These points lie on a tree of bent strands in 22 dimensions: the strands fork, and no path loops back.
Q249: [ -3 -22  -6  -1   3 -13 -13  17  14 -10  14 -19 -23 -37  37 -64 -11  -5
   8 -54  12  17]
Q90: [  0 -43   5 -25  -5 -11  16 -10  -2   1  -1 -15   7 -36   0  -9 -20  22
 -25  52  -4  -5]
Q727: [  0  18   7   9 -10  18  40   6 -26  -5 -19  22   2  12 -37  -2   1  21
  -4  17 -27  -9]
Q388: [ 11  20  -2  14   0  18 -18 -22  22   9  10   6   7  31  10  33   4 -14
   0  23  38   2]
Q11: [-11 -53   1 -29  -3 -11  17 -14  -6  -9  -6 -20   2 -32 -14 -22  -9  28
 -23  61  -5   1]
Q820: [-27 -19  -4   1  -1  -6   3  11 -12 -15  18   2  -8 -24  -3 -10  10  -8
  -3 -20 -23   8]
Q37: [ -9  19  10  11  12   9   4  40  -5  -8 -22  -1   8   3 -40   2  -6 -40
  17 -18 -22   8]
Q576: [ -6  20 -47  -6  -6 -21 -13   0  15 -38  45  26  13  -6  63 -17  13   7
 -20 -43  32  27]
Q375: [ 22   0  -6  -6  -2 -24 -29 -12   4   2  25   9   9   7  10 -16   2  18
  -6 -33   1 -11]
Q105: [ -1  41  24  13   7  17  12  39  -8  -3 -29  11  11   8 -48  23   1 -49
  33  -5 -38  -8]
Q498: [-13   9   4   5  14   4   1  40  -3 -11 -15  -6   4  -5 -29 -15 -12 -31
   8 -23  -9  12]
Q870: [ -5 -16  -6  -3   4 -12 -11  23  13 -10  10 -17 -20 -35  31 -62 -12  -8
   6 -51  14  15]
Q903: [ 23  29  -3  26  15  13  -5 -30  48  49  10  25   7  10   1  30  31 -37
 -20  18  32 -12]
Q92: [ 24   6  -5  -6  -5 -24 -27 -13  -1   4  27   9  15   8   8 -11   3  21
  -4 -31  -1 -15]
Q998: [-13   1  -1  -2  13  -2  -3  39   1 -12  -6 -10  -4 -17 -10 -35 -14 -21
   1 -31   5  12]
Q236: [-21   6  -6  24   4  -1 -40  -9  -6 -11   0 -23 -11  45  18  26 -17   9
  12   9  29  16]
Q442: [ 27  14  -2  -7  -8 -23 -25 -15  -9   6  28   6  26   9   4   0   6  27
  -1 -29  -5 -21]
Q152: [  4  34  22   5   0  16  12  27  -1  -4 -25  16   7   1 -35  15   3 -35
  21   4 -39  -2]
Q47: [ 27  24   8 -41  -9  25 -12  -2   5   8  -7  -3   2   0 -20  49  30   5
   7 -35  18 -33]
Q874: [ 27 -15  14 -18 -18  -4  18  -6  -6   6 -15  -2  -5 -33  10   6 -19   2
 -25  42 -22  -6]
Q837: [-38 -46 -12 -15 -23  -3  55  -5 -37 -10 -31 -16 -10   9 -21 -25  -3  45
  -1  50 -18   0]
Q399: [ -3 -24  -5   1   2 -11 -13  16  13 -14  15 -18 -24 -36  32 -59 -10  -8
   6 -51   8  15]
Q605: [  0  15   4   8 -14  16  43   1 -29  -3 -18  23  -2  11 -36  -8   1  27
  -6  19 -24  -9]
Q888: [-24 -35  -2 -15 -12  -3  45  -7 -25  -1 -16  -7  -1  14 -12 -17  -1  42
  13  35 -16   0]
Q590: [ 27 -13  14 -18 -18  -3  17  -5  -6   6 -15  -1  -5 -32   9   6 -17   1
 -24  41 -23  -6]
Q559: [-15 -16   6   2   3  -3 -20 -14 -28 -10 -11 -35 -16  15  29  28 -27   3
  14  13   9  -2]
Q98: [ 16  21  18  -6  -9  15  14  10   3  -2 -20  15   5 -13 -16   8   1 -14
   1  21 -39  -2]
Q862: [-36 -51  -9 -24 -20 -10  47  -6 -35 -15 -31 -19 -16  -4 -25 -29   2  33
  -6  56 -15   0]
Q351: [-22   5  -6  25   5  -2 -40  -9  -7 -12  -1 -24 -11  46  18  26 -18  10
  13   8  29  16]
Q766: [-12  -2  -3  -4  11  -4  -5  36   4 -12  -2 -12  -8 -22   1 -44 -15 -17
   0 -36   9  12]
Q13: [  8   2  29 -10  23  19  12  -3   8  43  18  10  14  23  10  20  15  33
  62 -19 -26   9]
Q166: [  0 -19  -2   2   6 -15 -16  14  14 -10  14 -15 -17 -31  30 -50  -6   0
   7 -51  11  14]
Q876: [-11  -4  -4  -5  10  -5  -6  35   5 -12   0 -12 -10 -25   5 -47 -14 -16
   0 -38  11  12]
Q368: [ 10 -33  10 -22 -12 -12  18  -6  -6   6  -6 -10   0 -37   9   0 -24  12
 -26  45  -8  -8]
Q30: [ 19  21  -7 -10  -4 -22 -26 -13 -10   2  31   6  28   8  12  11   5  28
  -9 -30   0 -13]
Q286: [-40 -20 -10  -9   0   4  13  16 -22 -32   2   0  -6  -5  -3   9  23  -5
  -9   1 -30   7]
Q44: [-30   1  -7  34   8  -7 -46  -9 -13 -15  -6 -32 -14  53  23  31 -29  14
  20   4  29  21]
Q731: [-34 -43  -9 -15 -19  -3  52  -6 -33  -7 -26 -13  -7  11 -18 -23  -3  44
   3  45 -17   0]
Q245: [-20 -21   0   4  -1  -5  -1  11  -6 -15  21   1  -9 -29  -2 -17   6 -10
  -1 -25 -20   5]
Q461: [ -3 -24  -5   1   3 -11 -13  16  13 -13  15 -19 -24 -36  33 -59 -11  -8
   6 -52   9  15]
Q26: [ 11 -24  12 -17  -7  -7   0 -14 -19   0 -18 -18 -12 -18  29  17 -20   4
  -3  26 -11  -5]
Q91: [-25 -19  -3   2   0  -6   3  11 -11 -15  18   2  -8 -25  -3 -11   9  -9
  -3 -21 -22   7]
Q178: [ 26  28  -9  35  14  18  -4 -29  30  44  13  22   8   7  -6  33  30 -24
 -22   9  26 -21]
Q956: [ -5 -18  -6  -3   4 -13 -12  21  13 -10  11 -18 -22 -35  34 -63 -11  -6
   8 -53  14  16]
Q137: [  2  16  -3  13  -1  15 -24 -18  13   0   9  -1   2  35  11  29  -1  -6
   3  21  36   6]
Q588: [ 23  30  -5  28  17  13  -4 -30  48  51  10  26   6   8  -1  29  33 -37
 -22  16  30 -14]
Q898: [-10  18   9  10  12   8   4  40  -5  -8 -21  -1   8   2 -39   0  -7 -39
  16 -18 -20   9]
Q754: [ 21  26  -2  22   8  16  -9 -29  39  35   9  19   9  18   6  34  19 -29
 -11  22  36  -6]
Q530: [ 28  24   8 -53 -13  22 -12   1  -4   2  -4 -10  -2   1 -24  48  31   9
  13 -45  18 -34]
Q958: [ -6  29  16  13  10  12   7  40  -6  -6 -27   5  10   6 -45  13  -3 -46
  26 -13 -31   2]
Q199: [ -7 -19  14 -13   4   2  28  -9  -9  17   1   2   9  21   0   0   7  39
  36  10 -18   5]
Q779: [ 26  28  -9  35  14  17  -4 -29  32  45  13  22   7   7  -6  32  30 -25
 -22   9  27 -20]
Q587: [ 24  29  -6  31  16  15  -4 -30  42  49  12  25   6   8  -2  30  32 -32
 -22  13  29 -17]
Q966: [ -2  40  24  14   8  16  11  40  -7  -3 -30  10  11   8 -48  23   1 -50
  33  -6 -37  -6]
Q341: [ -2 -21  10 -11   0  -3 -10 -15 -27  -6 -16 -29 -14  -3  32  23 -22   2
   9  18  -3  -7]
Q234: [-27   2  -6  30   6  -5 -44  -8 -11 -14  -4 -29 -13  50  21  29 -24  13
  17   5  29  19]
Q338: [  8  18  -2  13  -1  17 -20 -21  19   6  10   4   6  32  11  32   2 -11
   2  23  38   4]
Q343: [ 13 -15  -5  -1  12 -23 -29  -5  19  -6  20   6  -6  -3  15 -24   0   8
  -7 -43   9   4]
Q962: [ -5  20 -45  -6  -6 -21 -13  -1  13 -36  44  24  14  -5  61 -17  12   8
 -18 -42  31  25]
Q882: [  7  18  -2  13   0  17 -21 -20  18   4  10   3   5  33  11  31   2 -10
   2  22  37   4]
Q519: [ 28  23   7 -38  -8  25 -12  -4   7   9  -7  -2   4   0 -19  49  30   4
   6 -33  19 -32]
Q765: [ -7 -13  -6  -5   5 -10 -10  27  11 -11   7 -15 -18 -32  25 -59 -12  -9
   4 -48  14  14]
Q474: [ 17 -30  12 -21 -16 -13  19  -6  -7   7  -9  -9  -5 -37  13   3 -25   8
 -27  43 -11  -7]
Q440: [  2  -8  23 -12  13   9  19  -8   0  30  10   6  13  23   6  11  12  36
  50  -5 -22   8]
Q694: [-13   7   3   4  14   3   0  40  -3 -11 -13  -7   2  -7 -26 -19 -12 -29
   6 -24  -6  12]
Q581: [ 22   1  -6  -6  -2 -25 -29 -12   3   2  26  10   9   7   9 -16   3  18
  -6 -33   1 -12]
Q570: [ 16  22  18  -6  -9  16  13  11   3  -2 -21  15   5 -12 -17   8   1 -15
   1  21 -39  -2]
Q863: [ -6  20 -45  -6  -6 -21 -13   0  14 -36  44  25  14  -6  62 -17  12   8
 -18 -43  31  26]
Q778: [-10 -52   1 -29  -3 -11  17 -14  -5  -8  -5 -19   3 -33 -12 -20 -11  28
 -24  60  -5   0]
Q408: [-24 -36  -2 -15 -12  -3  45  -7 -25  -1 -17  -8  -1  14 -12 -17  -1  42
  12  35 -16   0]
Q631: [ -1  40  24  12   7  16  11  37  -6  -3 -29  12  10   7 -46  22   2 -47
  31  -4 -38  -6]
Q7: [ -1  19   8   9  -9  19  39   7 -25  -5 -19  22   3  12 -37   0   1  18
  -4  17 -29  -9]
Q677: [  6  22 -28 -13  -4 -27 -20  -8   0 -21  36  16  20   2  45  -4   6  13
 -11 -38  24   9]
Q805: [-34 -42  -9 -15 -19  -3  52  -6 -33  -7 -26 -13  -7  11 -18 -22  -2  44
   3  45 -17   0]
Q824: [ 20  25  -1  22   7  16 -10 -28  38  33  10  18   9  19   6  35  18 -28
  -9  22  37  -5]
Q492: [ 22  28  -2  25  12  14  -7 -30  45  43   9  23   8  13   3  32  26 -34
 -16  20  33  -9]
Q990: [ 18  -8  -7  -4   5 -25 -30 -10  12  -2  23   9   0   4  12 -22   1  12
  -8 -38   5  -4]
Q710: [ 18  -8  -7  -4   4 -25 -30 -10  12  -1  24   9   1   4  12 -21   1  13
  -8 -37   5  -5]
Q698: [-27   3  -6  30   6  -5 -43  -9 -11 -14  -4 -29 -13  50  21  29 -24  13
  17   5  29  19]
Q283: [ 22  12  15 -11 -13  12  15   3   1   0 -18  11   3 -20  -7   7  -4  -7
  -9  29 -36  -4]
Q376: [-40 -20 -11  -8   0   2  13  16 -22 -30   4  -1  -7  -7  -2   7  22  -5
  -9  -1 -30   9]
Q43: [-13 -54   0 -30  -4 -12  18 -14  -7 -11  -7 -20   0 -31 -16 -24  -7  29
 -22  62  -6   2]
Q227: [  3  31  19  10  -3  22  23  22 -11  -3 -20  18  13  11 -41  15  -3 -17
  15   4 -38 -12]
Q802: [-30  -4  -5  31   7  -8 -42  -9 -18 -15  -8 -36 -15  48  25  33 -32  12
  20   5  27  17]
Q458: [ 24  29  -7  32  15  15  -4 -29  40  48  12  24   6   8  -3  30  32 -31
 -23  13  29 -17]
Q907: [  1  11   1   8 -21  14  45  -5 -33  -1 -16  23  -8   8 -36 -16   0  34
  -7  20 -20  -9]
Q290: [ -2 -44   5 -26  -5 -11  16 -11  -2  -1  -1 -15   7 -36  -2 -10 -19  23
 -25  53  -4  -4]
Q713: [  1  11   1   8 -22  14  45  -5 -33  -1 -16  23  -8   8 -36 -17   0  34
  -7  20 -20  -9]
Q176: [-11  14   7   8  13   6   2  40  -4 -10 -19  -4   6  -1 -36  -6  -9 -36
  12 -20 -15  11]
Q235: [ 23  29  -4  28  17  13  -4 -30  48  51  10  26   6   8   0  29  33 -37
 -22  16  30 -14]
Q251: [  7 -23  12 -16  -4  -6  -4 -15 -22  -3 -18 -22 -13 -14  30  20 -21   4
   1  24 -10  -6]
Q924: [ 23   4  -5  -6  -4 -24 -28 -13   1   3  26   9  12   8   9 -13   3  20
  -5 -32   0 -14]

Start at the first point of each line and follow the strands to each of the others. Where do the paths split? Write each fork as brackets around the two groups it separates, the group with the point that comes earlier in the line first. The first line is answered.
Q802 | Q90, Q605, Q176, Q137 | ((Q90 (Q605 Q176)) Q137)
Q341 | Q235, Q7, Q90, Q898 | (Q235 ((Q7 Q898) Q90))
Q802 | Q824, Q605, Q43, Q498 | (Q824 ((Q605 Q498) Q43))
Q559 | Q727, Q290, Q998, Q698 | (((Q727 Q998) Q290) Q698)
Q137 | Q907, Q37, Q290, Q903 | (((Q907 Q37) Q290) Q903)
Q998 | Q778, Q754, Q91, Q727 | (((Q778 Q754) Q727) Q91)
Q766 | Q802, Q166, Q7, Q11 | (((Q802 Q11) Q7) Q166)
Q234 | Q727, Q43, Q898, Q235 | (((Q727 Q898) Q43) Q235)
